One turn moves each row of this set onto another row. After a few examples, where does it send each row asked below?
Z_669: [ 12 -12   7   9   1 -34   7  -1  -3   9   9 -26  -1   1  -2   4 -11   6
  17   4   1  29  15 -11   0]
Z_810: [ 28 -18  17 -17   8 -29 -23 -15  23 -16  18  -2  14 -16  -6   5   8  51
  12  -9  -2  -8  -7 -25  -9]
Z_584: [  8  20   6   6  19  -7 -15   6  31 -19  17  10  -5   1 -12  23  14  36
  19  -4 -12 -24   4  -4  -5]
Z_751: [ 15 -23 -15  -1  -5 -30  11 -24   7  -5   7   5 -17 -30   4  -4 -14  26
  -9  -2 -19  19   1   5 -16]
Z_233: [  1  14 -13  15  -4  -3  10 -36  39 -18  -1 -11  11   3  12  11 -17  28
  19   0  -7 -16 -15  -6 -28]
Z_149: [ 14   4   6  -2   0 -24  -1 -13  18  16  10   8 -24  12  -5   5  28  35
  20   0 -42   0   0 -34 -31]
Z_803: [ 14 -36  12   4  -6 -25  15 -25  15   8 -26  -3 -12 -12  -3  13  13  23
  29  -9 -26  24  19   8 -23]
Z_902: [-15  -8  18  19  -7 -16  -8 -29  17 -13   2 -11   8   1  -2   5  -4  14
  42  17 -39  20 -16   9 -10]
Z_933: [ 16 -29  43 -11 -17 -38   5 -34  18  -6   2   8   6 -15  -9  34  16  27
  31   4  -6   0  -3 -16 -27]
Z_121: [  5  -4  24  19   6  -6  23  -4  19  -4   6  -9 -25 -30  16  14  21  -9
  26  -6  -1  -3  -8 -25 -24]
Z_766: [-33   4   7  -2  -8 -35  -2 -21  18 -20  14  -5   2 -16  14  14   2  15
   5   2  11  -3   9  14 -12]
Z_822: [ -4   6   8  19 -29 -32  -1 -18  15 -23   8  -7  -6 -31  12   5  -9  54
  32   1  -7  -1  -5 -25 -19]
Z_813: [ 16  -7  11 -14   1 -20  -2 -10  45   4 -24  -7   7  -9  -7  15 -15  29
   8 -15 -27  34 -25 -25 -20]
Z_437: [ 11  -7  21  12 -25 -21  -2 -21  29 -26  -8   0  18 -27 -12  27   0  19
  19 -13 -25   6 -29  14 -41]
Z_924: [ 17 -12  13 -32  -2  10   0  -7  20  -6 -10 -19  -1 -14  -5   0   4   6
  11 -25 -37  18  -4  -7 -25]
Z_134: [  0 -20   4  -2  15 -17  25  -2  34 -24  -2   0   3 -32   1  22  14  11
  27  -2 -23  35 -10 -36 -31]
Z_123: [ 11  32   5   2  -9 -35 -20 -14  12  -5 -12 -14   5  -2 -12  46   1  15
  21 -19 -18  -5   3 -11 -30]
Z_411: [  2   6  -4  18  -2 -25  -7 -14  21   8  14  15 -28  -2  10  13  17  14
  22 -18 -37  14 -18  18 -22]
Z_581: [-32  20  18  -9  11 -23   4 -22   6 -18  12  14  -1 -13  -5  17   2  15
  10  -2  -1 -10  11   9  -9]
Z_731: [ 21  12  18   8 -13  -5 -11  -2   5 -12  22 -25   3  -3 -12  22   2  21
  49 -20  -2   8  -8 -16   3]
Z_900: [ 21   1  -7  -7   6 -34   6 -19 -10 -11 -15  -7  -4  -4 -17  38  25  -4
   6   6 -17  16  -5  -8 -14]
Z_321: [  7  -5 -13   1  10 -34   3  -2  32  -3  -8  12  -8  -9 -21  32   6  44
  20   4  -5  26  20 -31 -11]
Z_445: [  7   5 -14  20 -24 -24   3 -26  16  -9  14  10 -20 -24  -4  13 -19  42
  29   3   2   4   3 -27 -23]
Z_281: [ -8   0  17 -10   9 -13   9 -13  37  -2  29  -4   1  17   3  36   3  18
  37  17 -28  18   8 -26  -7]
Z_453: [ 12  -3  12  22  -1  -2  12 -12  19 -15 -16 -19  -1  -6  -1  19  13   0
  33 -19 -24 -25  -8  19 -18]
Z_867: [  1 -12  18   5  -4  -8  28 -14  27 -21  18  -5 -30  -9  16  15  21  -7
  13  -5  11  11   2 -19 -17]
Z_98: [  3   1  21 -12   3  -6  23 -15   2 -10   4  -1   3  -7  11   3   7  18
  14 -31   0  25  16  26 -27]
Z_732: [  7   9 -18 -19  -2  11  19   7  23 -13  12  -8  15   0  -3  16   0  12
   6  -4 -29   1 -19   9 -23]
Z_756: [ 13 -13  47 -15 -17 -27  18 -26  15 -35   5   2  -4  -9  -5  29  17  33
  31  -1  -8   6  -4 -33 -16]
Z_384: [-11  11  -3 -30  19 -15  29 -22  28  -2   0  -1  -1  -7  -4  29   9  22
  -9   2  -9   4   6 -31 -11]
Z_89: [ 29  13  -1 -14   4 -10 -10   5  29   0   6   4   9  -5   8  21 -15  47
  -2   3 -13  20 -17   5 -14]
Z_396: [ 19  24  33  -5  -3  12  -1  -1  34  -3  13  -7  -7 -18   2  19  25  33
  19 -25  -6  -4 -11 -22 -32]

Z_134 moves to Z_810
Z_281 moves to Z_731
Z_149 moves to Z_123
Where do these go?
Z_453 moves to Z_803
Z_867 moves to Z_756
Z_751 moves to Z_384
Z_933 moves to Z_445
Z_924 moves to Z_813

